(in the rows, 128 means zero)
A state moves one step at a time under one of 6 hidden systems, and each row is a state written as 22 numbers. Each run below is a few steps of one system.
j_516, trace 1 (9 x 22):
[[147  95 113 154 139 162  55 157 128 132  91 111 126 145 130 176 194 105
  173  52 204 135]
 [ 80 118 181 130  81 104  93 166  99 103 126 140 102 146  98  76  88 109
  187  62 140 161]
 [139 130 125 106 136 106 155 141  94  99 109 138  97 189  88 119 125  62
  144 203 112 217]
 [192 103 125 153 159 151  87 166 107 184 121  97 109 157 118 190 175  90
  127 137 177 153]
 [135 100 147 132 132 122  52 162 118 129 139 122 101 153 143 113 107 138
  198  44 122 117]
 [ 90 140 123 110 117 111 118 102 122  41 103 158 101 186 116  99 140  86
  169 137 127 177]
 [139 138 148 149 108 127 138 162  93 142 121 127 140 151  73 169 185  62
  110 151 180 182]
 [168  89 137 128 147 127 115 204  95 188 130 103 118 128 116 139  96 126
  179  89 119 153]
 [139 100 113 114 160 131  76  98 140  89  95 128  58 170 162 100  93 122
  167 134 129 153]]
j_372, trace 2 (9 x 22):
[[157  94  95 143 150 139 132 147 158 123  92 134 143  77 138 107  62 158
  126 126  79 123]
 [127 117 112 118 159 127 133 102 159 129  92 101  68 148 100  86 128 105
  130 183 148 161]
 [101 160 170 143 112 120  96 105 126 169 180 126 131 150 101 127 165 121
  107 147 166 112]
 [112 129 133 107  99 153 153 149 117 123 166 150 186 138 162 132 134 150
  141 107  93  79]
 [146 109 101 117 119 131 174 135 113  64  78 130 106 119 166 148 122 114
  124 108 135 150]
 [157 145 125 162 156  81 104 111 138 143 114 109  91  84  92 144 120 131
   91 130 144 153]
 [114 132 115 119 162 137  98 105 155 179 160 130 156 142 115 109 112 162
  149 163  98 116]
 [ 90 104 142 110  95 181 133 121 129 104 116 146 131 174 155 102 129 110
  145 143 153 121]
 [133 145 164 147  85 101 159 158 112  96 131 122 118 107 112 134 154 104
   82 101 140 111]]
j_830, trace 3, 9 rows:
[[ 78 124 160  71  86 129 188 166  99 120 157 129 135 157 144  72  98 138
  178 105  88 108]
 [159 133 102  97 143  96 164 137  68  83 105 131  92 174 134 168 141  78
  147 148 126 212]
 [163 117 143 167 145 130  49 162 116 174 130 108 119 134 104 175 164 111
  147  78 180 141]
 [ 98 112 142 108 148 142  97 135 154 202 162 108 127 145 113  70  89 168
  183 126 109 100]
 [ 78 126 115  88 115 143 155  87 131  83 105 144 104 186 134  87 127  99
  154 181 140 168]
 [130 130 162 148  77 138 125 180  91  91 128 145 150 153 111 159 187  71
  125 101 157 139]
 [167 112 121 108 152 125 147 193  89 195 157 100 146 129 134 162 121 144
  167  96 101 123]
 [126 112 105 104 176 123 108  81 128 151 105  97  57 145 154 123  92 143
  162 134 163 166]
 [ 95 139 177 156 101 122  53 114 148 101 138 149 111 166  94  84 143 102
  137 124 152 125]]
j_400, trace 4:
[[129 144 120 130 117 102  99 169 102  66 138 163 170 151 114 157 168 108
  174  64  93 140]
 [146  98  69 138 157 139 150 165 129 144  73 124 170  92  85 159 126 123
  164 112 129 191]
 [151  95 150 149 148 134 111 144 135 208 115  90  77 110  98 106  77 127
  116 161 163 156]
 [152 144 171 124 138 116  88 119 130 135 174 124  82 194 125 101 137 102
  109 189 104 109]
 [115 139 106 116 120 161  98 106 125  81 137 165 169 191 156 162 199 105
  153 138 136 122]
 [107 100 123 137 100 154 123 177 103 131 109 140 179 113 131 155 128 128
  178  50 157 146]
 [171 106 129 131 144  90 159 195 102 161 110  97  96 101  86 122  81 116
  135 118 101 173]
 [176 135 109 137 181 106 104  96 147 149 120 103  68 142 108 136 138 111
   96 195 138 154]
 [101 137 147 140 132 163  48  87 161 149 161 143 143 176 131 118 163 132
  142 147 154  93]]
j_400, trace 5:
[[158 128 140 128 130 156 106 112 110 131 138 126 101 192 151 162 174  84
  105 182 162 136]
 [124 131 141 132 119 143  72 144 111 132 159 133 149 165 141 161 182 123
  167  72 156 106]
 [136 105 102 115 141 123 123 183 108 116 114 138 152 142 116 131 113 124
  196  85  90 158]
 [156 101 110 150 150 127 124 147 126 128  74 121 101 111  92 135  98 101
  127 147 146 196]
 [143 133 161 158 141 125  87 137 140 187 146 108 107 136  78 122 142 109
  104 166 155 133]
 [131 129 132 103 141 152 104 130 123 150 170 135 137 198 146 129 155 123
  155 165 106 110]
 [128 104 119 122 113 161 104 137 105  82 106 155 134 166 171 153 133 110
  163 101 143 147]
 [139 119 141 157 116 106 115 187 112 122 109 124 132 105  85 138 136 104
  142  72 137 157]
 [160 127 105 124 173 106 143 152 127 178 128 100 125 124  76 134 131 119
  139 160 109 166]]
j_372, trace 6 (9 x 22):
[[104 140  95 145 139 125 116 113 151 129 120 137 180  95 101 150 156 148
  140 101 138 134]
 [ 97 118 127 119 117 132 154 119 115 144 117 140 143 107 127 112  65 144
  142 136 128 165]
 [162 111 157 135 120 129 133 147 115 131 124 124  85 141 134 114 100 102
   98 165 125 138]
 [153 139 124 133 152 126 115 135 146 147 147 100 116 143 114 136 186 121
  113 131 130  90]
 [ 88 141 105 108 135 131 121 103 131 127 140 132 156 139 139 138 153 152
  164  95 139 117]
 [106 124 137 139  94 127 128 126 111  88 112 163 140 112 141 125  87 127
  132 114 126 153]
 [165 120 131 148 130 116 150 158 129 127 111 124 120 105 101 126 112 106
   92 157 107 143]
 [147 127 108 116 165 129 137 119 136 183 136  94 111 137 117 142 154 134
  129 156 138 129]
 [102 126 142 118 124 143  90 102 127 140 149 131 118 151 158 121 127 146
  155 107 153 105]]
j_624, trace 7, 9 rows:
[[105 120 161 143  65 156 119 164 131  55 126 181 166 151 133 100 133  97
  124 122 102 103]
 [145 135  94  97 118 106 234 152  99  88 100 110 125 106 141 158 160 116
  111 110 123 143]
 [153 133 123 132 160 107 128  93 103 202 135  89  92  90 148 183 105 157
  106 120 180 150]
 [142 121 152 166 148 124  35 123 166 155 153 144 121 119 109  89  81 148
  123 144  94 100]
 [ 95 132 102 110 131 147 132 125 174  66 110 153 153 176  99  72 166 104
  158 164  85 121]
 [ 71 139 130 105  79 145 196 124  89 116 123 127 159 137 132 159 176 109
  134 109 190 155]
 [169 115 162 144 108 117 156 168  74 175 149 119 126  78 163 173  70 145
   93  98 131 129]
 [199 111 104 139 191 114  88 113 163 127 115 116  69 122 148 118  88 141
  104 164  82 113]
 [ 82 159 117 133 151 120  74  68 189 103 126 124 114 161  80  86 192 122
  141 142 150 117]]
j_887, trace 8:
[[137  77 137 109 121 189 132 173 114 165 136 148 160 172 150 109  75 123
  159 177  95 136]
 [124 117 152 104 106 151 134 119 123  78 115 112  62 188 175 111 165  95
  127 126 165  99]
 [116 175 145 151 123  72 110 134 132 118 155 115 131 111  70 144 204 117
  116  76 144 117]
 [141 126  80 119 167 114 135 149 118 163 135 136 185 103 113 159 109 160
  175 110  80 158]
 [145  77 116 124 133 169 116 115 118 117  83 136  91 131 184 130  58 129
  140 139 151 162]
 [123 132 185 161  97 119 111 144 147 118 119 115  81 139  74  83 143  81
   89 153 162 125]
 [118 169 117 105 142 113 155 145 121 161 171 119 169 160  81 141 197 116
  143 155 104 123]
 [129 113  99 108 136 154 112 111  95 134 137 145 158 139 201 187 116 164
  170  82 138 127]
 [136 100 151 156 108 117  97 151 141  81  89 131  85 101 130  88  82 122
  126  78 131 125]]
j_516, trace 9:
[[160 140 108  72 156  98 156 132  97  78 132 112  68 213 147 133 174  86
  158 157  97 148]
 [154 140 112 148 146 110  88 122  98 130 112 113 118 132 125 212 200 103
  138  78 199 169]
 [115 107 151 164 110 105  70 183 115 122 114 148 140 106  81 107  78 123
  179  51 123 166]
 [113 107 120 108 136 137 134 140 141  99  90 138  98 182  88  68 106  81
  162 194 110 190]
 [160 120 152 133 131 157 106 137 104 180 149 105 105 184 125 167 182  83
  114 175 183 139]
 [159 113 143 123 130 117  83 181  87 133 164 124 124 150 163 158 122 137
  180  48 107 111]
 [108 123  95 112 133 108 123 108 131  36  71 145  95 148 133 110 127 107
  169 102 126 170]
 [116 144 158 162 108 116 119 132 122 134 114 124 118 132  56 138 170  70
   99 154 192 176]
 [155 109 145 128 146 123 109 199  96 205 159 114 147 144  92 133 109 121
  171 124 101 150]]
j_887, trace 10:
[[120 135 134 122 121 106 143 168 120 126 147 141 155 140  85 104 117 116
  151 138  74 144]
 [152 118  93 103 148 144 156 118 104 115 109 122 114 152 170 171 146 118
  133 141 143 147]
 [128 118 161 165 108 132  87 137 133 151 127 114 111 104 122 132 128 128
  115  90 176 112]
 [119 136 128 117 144 102 124 152 145 136 145 123 127 138  83  84 123 128
  157 136  77 129]
 [130 130  91 107 149 135 136  90 111 113 116 140 131 157 156 166 145 120
  143 153 143 165]
 [122 113 160 166  90 145 101 148 121 133 118 141 141 103 124 140 119 121
  113  96 168 127]
 [136 127 135 109 133 111 161 176 133 139 136 106 114 136  97  86 125 122
  145 131  88 118]
 [142 140 101 107 161 118 128  87 112 133 133 114  98 155 156 163 153 128
  130 147 149 146]
 [119 122 151 171 112 140  64 129 137 138 131 151 154 113 117 137 119 130
  127 102 153 122]]
j_624, trace 11:
[[164 142 149 140 164 106  95 144 165 165 133  71  53 162  57  99 197  85
  104 172 153 118]
 [ 97 166 133 103 137 132  93 130 133 165 208 133 185 187 123 131 205 144
  177 109 105  70]
 [ 95  98 112 106  95 163 121 133  87  68 117 184 180 149 197 146  80 144
  197  70 108 146]
 [167 102 125 154 109 105 158 167  93  70  51 126  80  86 115 152  94  80
  102  98 158 204]
 [193 146 116 150 185  87 136 156 141 211 133  57  91  94  58 159 180 115
   88 147 146 134]
 [116 124 125 113 175 162  47 105 167 212 188 116 148 174 138 110 142 175
  183 139 115  66]
 [ 71 108 148 118  81 160  75 132 131  39 121 192 146 192 157  74 102 112
  196 101 104 123]
 [131 137 119 126  84  96 216 178  74  42  80 143 136 119 103 162 165  61
  113 103 134 195]
 [193 126 102 135 164 110 175 146  92 226 127  64 120  66 128 221 151 142
   90 111 175 148]]
j_830, trace 12, 9 rows:
[[146 103 115 123 129 138 133 174  95 147 128 138 159 122 143 153  95 137
  165  99 104 149]
 [157 100 117 122 162 120 119 134 133 138  95  97  63 135 130 112 101 121
  140 138 140 154]
 [108 152 163 139 126 113  89 110 142 146 154 113 100 153  94 107 161 112
  120 137 159 117]
 [ 86 142 123 108 116 147 129 123 124 138 160 154 189 157 127 128 144 137
  160 135 109 115]
 [124  98 102 109 115 154 164 146 111  92  85 139 138 134 157 139 113 118
  156 117 133 155]
 [164 115 158 146 122 102 129 174 103 133 120 102  78 120 111 133 121  99
  114 105 145 147]
 [141 147 137 122 165 107  99 124 125 192 176 107 114 147 107 133 137 138
  135 150 120 122]
 [ 82 124 101 112 139 162 101  71 152 124 123 143 148 154 153 117 134 149
  163 139 147 124]
 [ 97 114 146 135  79 144 134 157 128  69 103 155 145 134 120  97 123 106
  139 102 128 129]]

Name the system that made each run.
trace 13, 2 rows:
[[140 132 133 139 139 100 111 148 135 110 112 108  91 138  87 121 160  98
  133 112 143 145]
 [116 152 123 134 141 104 105 129 117 160 158 132 163 133  91 147 147 133
  151 121 121 151]]
 | j_372
trace 14 (2 x 22):
[[133 109 182 129  50 165 139 190  89  74 143 155 141 163 175 129 143  92
  123  87 122  84]
 [183 135 102  82 167  77 180 188  85 132 149  88  98 142 136 157 149 130
  160  96  75 133]]
 | j_830
trace 15, 2 rows:
[[155 133 126 116 126 112 109 134 100  72 123 116  77 170 166 166 196  98
  143  73 159 121]
 [140 139 115 164 150  86  83 161 144 144 115 110 134  84  61 145 160 130
  150  56 144 146]]
 | j_887
trace 16:
[[154 119  94 129 145 174 145 119 174 125 113 104 140 122 160 147 197 139
   91 137 142  59]
 [ 86 147 139 126  99 104 161 103 128 119 138 119 130  70 150 121 112 172
  109  66 144  93]]
 | j_830
trace 17, 2 rows:
[[142 109 131 152 140 109 122  86 134 137  81 106  53  65 147 127  51 150
   90 122 177 159]
 [137 160 155 160 150  85  97 125 174 158 152 114 106 116  45  74 130 116
   84 190 100 117]]
 | j_624
trace 18:
[[125  94  77  90 151 184 133 109 138 124 107 125 136 157 193 141 131 153
  178 117 135 114]
 [108 137 170 148  76 128 120 100 115  81 122 140  94 117 162 132 127 118
   86  99 181 110]]
 | j_516
trace 19:
[[ 84 159 178 135  75  96 178 122 107 150 168 117 135  60 130 117  99 165
   80  87 147  91]
 [153 159 101  95 148  83 201 108 126 114 154 116 122  94 165 129 113 169
   84 145  53  88]]
 | j_400
trace 20:
[[ 90 130  45  95 155 152 199  96 155 128  85 118 182 116 107 137 172 142
  153 153 144 156]
 [116 100 169 169  65 150 138 139  91 125  91 142 129  75 138 152  73 114
   93  94 200 163]]
 | j_830
trace 21:
[[ 55 160 102 102 122 118 160  74 131 122 142 147 179 109 133 123 126 170
  151 117 125 133]
 [136 104 118 152 102 140 134 143 111  71  79 174 151 106 132 139  76 106
  123 131 118 181]]
 | j_830
trace 22, 2 rows:
[[110 122 101 103 124 146 153 116 105 120 129 140 159 133 165 159 130 146
  155 105 132 132]
 [139 109 135 149 113 121 121 129 120  99  96 135 103  98 144 131  87 127
  111 109 144 144]]
 | j_372
trace 23 (2 x 22):
[[122 137  86 117 149 138 201 130 189 152 117  89 160  78 100  99 164 161
   94 151 100  69]
 [ 87 142 117 109 138 142 158  61 140 202 157 105 144  85 162 136 106 199
  109 139 158  94]]
 | j_516
trace 24:
[[164 119  96 134 163 125 116  96 118 156 135 146 142  90 175 169  58 178
  115 145  95 141]
 [134  82 116 140 145 175  86 106 185 118  83 128  91 134 147  75  95 135
  126 160 136 110]]
 | j_372
trace 25 (2 x 22):
[[ 80 178 108 107 103  91 232  90 119  91 132 152 175  75 111 125 112 146
   88 152  96 142]
 [154 126 100 153 148 143 190 120 143 187 105 111 159  51 113 161 104 151
   58 186 138 135]]
 | j_516
trace 26:
[[120 155 129 115 103 127 176 144  91 100 136 161 175 173  92 155 171  70
  120 191 119 183]
 [152 112 119 139 111 172 162 136 106 154 125 114 162  92 180 202 162 143
   94  96 177  94]]
 | j_624
trace 27:
[[167 100 155 138 121 141 114 174 134 107 114 135  91 177 105  85 112  72
  118 189  99 143]
 [139 142 130 107 137 138 151 136 125 163 153  87 116 168 118 149 226 108
  122 140 161  92]]
 | j_830
trace 28:
[[107 131 109 124 115 138 136 124 130 101 116 132 155 115 146 149 163 138
  142  75 150 115]
 [103 131 145 136  99 113 161 132 115 119 111 129 124  95 108 116  98 123
  116 117 146 159]]
 | j_516
trace 29:
[[ 78 155 160 169  93  82 117 155 104 139 131 161 176  80  40 124  96 115
  136  96 139 198]
 [184 117 115 131 153 146 186 171 114 199 142 120 167 105 112 153  96 128
   88 208  80 141]]
 | j_400
trace 30, 2 rows:
[[ 76  97 112 119  97 205 168 102 170 134 110 147 190  91 170  89  87 175
  115 150 121  73]
 [116 142 163 111  83 142 210 103 132 127 152 119 113 105 175 107 115 145
   43 171 128  61]]
 | j_516
trace 31 (2 x 22):
[[107 125 161 163  84 112 103 128 112 106 121 157 137  74 140 128  66 148
  116  70 142 134]
 [155 142 125 134 131  97 180 171 146 121 132 116 140  92  85 105 133 123
   89 146  67 106]]
 | j_400
trace 32, 2 rows:
[[177 139 161 152  95 128 160 165 111 128 162 131 142  97 156 159 134 127
   51 131 102  68]
 [165 147  84 106 175  99 154  90 131 133 145 107 114  97 183 165 126 180
  104 116  94  91]]
 | j_830
trace 33, 2 rows:
[[158 128 145 112 135 104 154 163  86 173 150  99  96 141 123 145 123 114
  129 138 129 151]
 [168 112 102 127 170 116  83 123 127 124 117 126 102 140 156 153 110 140
  154 114 116 141]]
 | j_516
trace 34, 2 rows:
[[145 146 123 148 128  89 169 140 102 126 101 122 124  95  69 163 137  90
   93 151 153 201]
 [164 119 132 133 165 129 113 138 113 239 168 103 135 110 125 161  98 160
  125 148 130 134]]
 | j_372
trace 35 (2 x 22):
[[149 137 134 133 124 107 138 144 116  96 108 102  80 143 116 144 185  85
  108 114 163 138]
 [133 140 133 136 148  84 104 153 110 163 143 106 119 121  79 146 133 125
  160  89 134 165]]
 | j_516
